One turn moves every row onto another: examples first, then more rows asked:
Lav: -.10  .05  .04  .14  -.10  .04  .05  .24  -.14  -.01  -.15  .15  .03  .20  -.09  .24
Bagun: -.11  -.09  .17  -.22  -.19  .10  .24  -.08  -.16  -.27  .04  -.10  .12  -.04  .01  -.13
Zudu: -.25  .09  -.03  .07  -.10  .04  -.03  .29  -.15  .03  -.06  .11  -.02  .14  -.03  .24
lifu: .20  .09  .21  -.09  -.04  .09  .06  .04  .24  -.08  -.24  -.05  -.08  -.27  -.01  .09
Kot: -.08  .21  .00  -.11  .02  -.04  .06  -.05  -.07  -.11  .03  -.14  -.09  -.11  .39  -.10
zepa: .08  .00  .19  -.02  -.12  -.09  .33  -.02  -.22  -.15  -.01  -.17  -.10  -.08  -.05  -.26
sov: -.16  .09  -.01  .20  -.10  -.07  -.02  .27  -.16  .04  -.13  .09  -.09  .09  -.14  .19
fefa: -.25  -.15  .07  .09  .12  -.01  -.17  .15  -.01  -.10  -.02  -.14  -.18  .07  -.04  .14
zak: .08  .13  .10  .04  .10  -.07  -.03  .00  .14  .13  .08  .15  -.33  -.02  .01  -.06
Keteb: -.17  -.22  .11  .02  .12  .10  -.08  .10  .04  -.15  -.06  -.07  -.02  .21  .00  .19
fibe: .17  .12  .10  -.05  .01  .01  .20  -.14  -.03  -.15  -.11  -.07  .07  .05  .33  -.06
kes: .03  .17  -.06  .18  -.11  .32  -.02  -.02  -.18  -.20  .08  .21  .06  -.19  -.04  .01
Tob: .14  .20  .08  .12  .03  -.20  .12  -.11  -.09  -.09  -.11  -.14  -.15  -.12  .22  -.15
gil: -.22  -.01  .11  -.15  -.18  -.07  .11  -.03  -.22  -.21  .09  -.20  -.09  -.23  -.05  -.21
monor: -.07  -.21  .14  .18  .12  -.04  -.08  .09  .01  -.12  -.13  -.09  -.13  .14  -.13  .15
pogu: .17  .07  .14  -.03  .09  .06  .08  -.05  .19  .07  .04  .23  -.16  .11  .05  .01
tove: .03  -.08  .20  -.01  -.18  -.11  .24  -.09  -.19  -.25  -.06  -.13  -.01  -.13  -.17  -.20
budas: .04  .15  .15  -.13  -.05  .05  -.04  .08  .22  -.05  -.16  -.10  -.17  -.37  .02  .06
gop: .07  .19  -.04  .25  -.10  .26  -.01  -.02  -.19  -.19  .06  .18  .01  -.23  -.09  -.02
Leta: .05  .12  .16  -.22  -.05  .19  .02  .07  .25  -.08  -.15  -.04  -.05  -.26  .10  .11
gaz: -.21  .06  -.24  .01  .05  .13  .05  .03  -.05  -.01  -.06  .01  .09  -.11  -.34  .06
pofa: -.13  .05  -.21  .07  .04  .10  .07  .00  -.05  -.01  -.11  .02  .10  -.10  -.38  .05
sug: .00  -.02  .17  -.20  -.14  .09  .34  -.02  -.19  -.20  .05  -.14  .03  .00  .09  -.19
rukeb: -.01  .20  -.08  .19  -.10  .28  -.06  .01  -.19  -.18  .11  .17  .00  -.25  -.05  -.01
bul: -.02  .12  .07  -.15  .09  .08  -.02  .02  .17  .10  .16  .18  -.23  .05  .13  .00
kavi: -.14  .06  .11  -.17  -.12  -.03  .23  .04  -.22  -.14  .11  -.22  -.13  -.14  .08  -.25
Gir: -.14  .04  -.22  .00  .05  .17  .09  .00  -.04  -.03  -.09  .03  .16  -.05  -.34  .08

rukeb moves to -> gop
Leta moves to -> budas
Now these:
sug moves to -> kavi
gil moves to -> tove
Keteb moves to -> fefa
gaz moves to -> pofa
sov moves to -> Lav
pogu moves to -> bul
Kot moves to -> Tob

One turn moves every row onto another: examples first, then more rows asked:
Pog: -.16  -.11  -.26  -.03  .15  -.09  -.21  .35  .10  .27  .15  -.17  .24  -.11  .11  .28  .03  -.07  -.04  .06  .02  -.68  -.15  .18  -.29  -.08  -.11  .34  .00
fatas: -.16  -.05  -.17  .23  .03  -.02  -.13  .20  .06  .27  .07  .15  .06  .02  .21  .32  .00  .33  -.14  .03  .00  -.02  .01  .05  -.05  -.02  -.26  .19  .22
vam: -.49  -.13  -.13  .26  .07  .06  -.20  -.06  .14  .16  .00  -.10  .27  .21  -.11  .07  .04  .14  -.13  -.06  -.07  -.09  .06  .11  -.10  -.35  -.01  .05  .18
Mopiz: .07  .11  -.31  .15  .23  -.02  .11  .20  .36  .13  .05  -.23  .44  .09  -.21  .10  -.06  -.04  -.32  .16  .19  -.22  .09  -.06  -.15  .04  -.11  .36  .06
silov: .05  -.30  -.15  -.20  .20  -.06  .20  .27  .09  .23  -.01  -.06  .31  .03  -.32  .09  -.06  -.08  -.24  .16  .14  -.18  -.09  -.17  -.16  -.16  -.11  .46  .08
zepu: -.38  -.10  .01  .12  .15  .09  -.05  .03  .08  .15  -.02  -.07  .16  .05  .09  .19  .03  .17  -.33  -.28  -.07  -.01  .09  .14  -.07  -.17  -.16  .20  .15
Ripa: -.36  -.15  -.24  .14  -.10  -.12  -.30  .16  .13  .18  .07  .04  .22  .13  .13  .10  .01  .26  -.01  .24  -.02  -.12  .03  -.05  .03  -.16  .02  .03  .20
Lom: -.24  -.12  -.10  .01  .17  .03  .00  -.04  .20  .03  .06  -.15  .28  .11  -.12  .06  .14  .11  -.49  -.22  -.02  -.01  .12  .11  -.10  -.40  -.06  .30  .22
Giku: -.13  -.32  -.37  -.03  .07  -.28  -.18  .10  .22  .02  .16  .10  -.08  .13  .05  .08  -.08  .26  -.02  .21  .09  -.17  -.06  .17  -.15  -.06  -.10  .21  .39
toti: -.12  -.12  -.10  .22  .07  .11  -.14  .13  .00  .18  .06  .12  .00  .01  .15  .28  .04  .29  -.23  -.08  -.08  -.06  .01  .13  -.11  -.01  -.25  .23  .16
laf: -.30  -.07  -.20  .11  .15  .07  -.01  -.10  .26  .06  .08  -.13  .28  .22  -.20  .06  .10  .12  -.41  -.13  -.05  -.05  .03  .16  -.18  -.44  -.03  .20  .29
suz: -.14  -.11  -.41  -.01  .16  -.08  .17  .12  .50  .16  -.05  -.12  .19  .02  -.42  .08  -.11  -.04  -.22  .27  .12  -.30  -.19  .21  -.27  -.32  .00  .17  .17
gik: -.09  -.09  -.34  -.13  .05  .18  .13  .09  .25  .13  .12  -.18  .31  .14  -.08  .25  -.23  .06  -.10  .36  -.13  -.27  -.29  -.03  -.20  -.06  -.20  .17  .17
kos: -.09  -.09  -.38  -.13  .12  .10  .21  .11  .41  .17  .01  -.14  .29  .17  -.28  .06  -.17  -.04  -.19  .35  .01  -.30  -.26  .01  -.28  -.16  -.09  .18  .22
Fol: -.32  -.29  -.05  .06  .15  .00  -.04  -.01  .13  .09  .10  -.08  .10  -.02  -.09  .08  .02  .09  -.16  -.07  -.18  .04  .06  .16  -.07  -.46  -.23  .00  .08
miza: -.27  -.21  -.15  -.05  .12  .07  .06  -.04  .17  .04  .10  -.10  .25  .12  -.21  .06  .14  .12  -.40  -.12  -.10  .00  .00  .11  -.15  -.53  -.05  .21  .22
tegi: -.06  -.18  -.32  .14  .04  -.26  .00  .21  -.06  .16  .31  .15  .00  .01  -.03  .26  .10  .34  -.02  .15  .13  -.01  .01  .07  -.10  -.09  -.07  .35  .23
pur: -.09  -.01  -.28  -.02  .17  -.16  -.06  .27  .10  .38  .28  -.19  .16  -.25  -.02  .26  .05  -.12  .04  .13  -.02  -.54  -.13  .26  -.29  -.16  -.20  .25  .01
Povof: -.02  -.26  -.22  -.14  .17  -.02  .28  .34  .20  .17  -.06  -.01  .20  -.14  -.32  .25  .01  .01  -.35  .06  .15  -.22  -.14  .06  -.19  -.28  -.05  .46  -.01
vus: -.31  -.04  -.25  -.13  -.02  -.19  .14  .24  .26  .00  -.11  -.06  .43  -.05  -.29  .26  .24  .12  -.30  .03  .20  -.35  -.09  .11  -.30  -.14  .13  .33  .06
sigub: -.41  -.13  -.18  .22  -.08  -.04  -.30  .09  .02  .11  .09  -.04  .21  .17  .03  .05  .09  .24  -.09  .18  -.03  -.15  .02  -.02  -.02  -.11  .10  .02  .16
Vefid: -.15  .04  -.31  .11  .17  -.10  .08  .26  .39  .08  -.09  -.22  .40  .01  -.25  .14  .01  .01  -.41  .08  .31  -.32  .07  .05  -.13  -.06  .12  .40  .02
pel: -.04  -.10  -.31  -.01  .12  -.13  .21  .19  .38  .00  -.08  .06  .24  -.10  -.32  .35  .15  .11  -.28  -.02  .11  -.28  -.13  .28  -.42  -.23  -.20  .30  .08
Ninu: -.23  -.09  -.23  .09  .25  -.30  -.17  .27  .07  .28  .25  -.23  .24  -.08  -.04  .19  .04  -.14  .02  .18  .11  -.60  -.18  .17  -.30  -.14  -.08  .20  .06
dorin: .12  .07  -.28  .24  .28  -.09  -.03  .04  .23  .21  .17  -.28  .39  .07  -.21  .20  -.16  -.02  -.13  .21  .09  -.15  .08  -.04  -.11  .06  -.27  .31  .09
pena: -.09  .07  -.28  -.06  .15  -.19  -.10  .22  .13  .31  .21  -.17  .23  -.35  -.03  .30  .01  -.07  .07  .14  .01  -.46  -.13  .24  -.37  -.20  -.15  .26  .06
zeful: -.10  -.06  -.45  .03  -.13  -.17  -.15  .17  .23  .01  .25  -.03  .10  -.01  .15  .13  .05  .34  -.03  .21  .05  -.14  .19  .09  .01  -.02  .03  .26  .17
Mivar: -.12  -.10  -.32  -.09  .11  -.37  .01  .06  .45  .06  -.10  -.10  .33  -.10  -.45  .08  .15  -.01  -.17  .04  .18  -.31  .07  .23  -.29  -.26  -.03  .26  .11
tez: -.12  -.30  -.14  .06  .12  -.29  -.22  .12  .15  .21  .11  .09  -.02  -.06  .06  .06  -.05  .15  -.02  .16  -.04  .02  .07  .07  .01  -.21  -.30  .01  .23
Sukir: -.15  -.09  -.25  -.07  .15  -.11  -.23  .33  .13  .16  .07  -.14  .29  -.19  .09  .32  -.01  -.03  .00  .06  .05  -.60  -.16  .16  -.39  -.14  -.10  .37  .05
Zulem: -.22  -.03  -.21  .06  .27  -.35  -.21  .25  .07  .18  .19  -.19  .31  -.16  -.05  .26  .02  -.11  .04  .17  .16  -.53  -.18  .14  -.40  -.15  -.05  .22  .10
bisa: -.06  -.32  -.08  -.22  .20  -.15  -.01  .16  -.05  .20  .04  -.15  .35  .07  -.19  .13  -.17  -.06  -.11  .19  .08  -.20  -.12  -.22  -.06  -.02  -.10  .43  .13
bigal: -.11  -.29  -.12  .04  .10  -.21  -.21  -.02  .13  .19  .15  -.01  -.06  -.10  -.06  -.04  .00  .10  -.04  .13  -.12  .00  .10  .15  -.03  -.24  -.24  -.03  .17

laf moves to -> miza
zeful moves to -> Giku
pena moves to -> Sukir
Now these:
dorin moves to -> gik
toti moves to -> sigub
pur moves to -> Pog
Ripa moves to -> tez
vus moves to -> Mivar
kos moves to -> silov
Vefid moves to -> suz
Fol moves to -> zepu

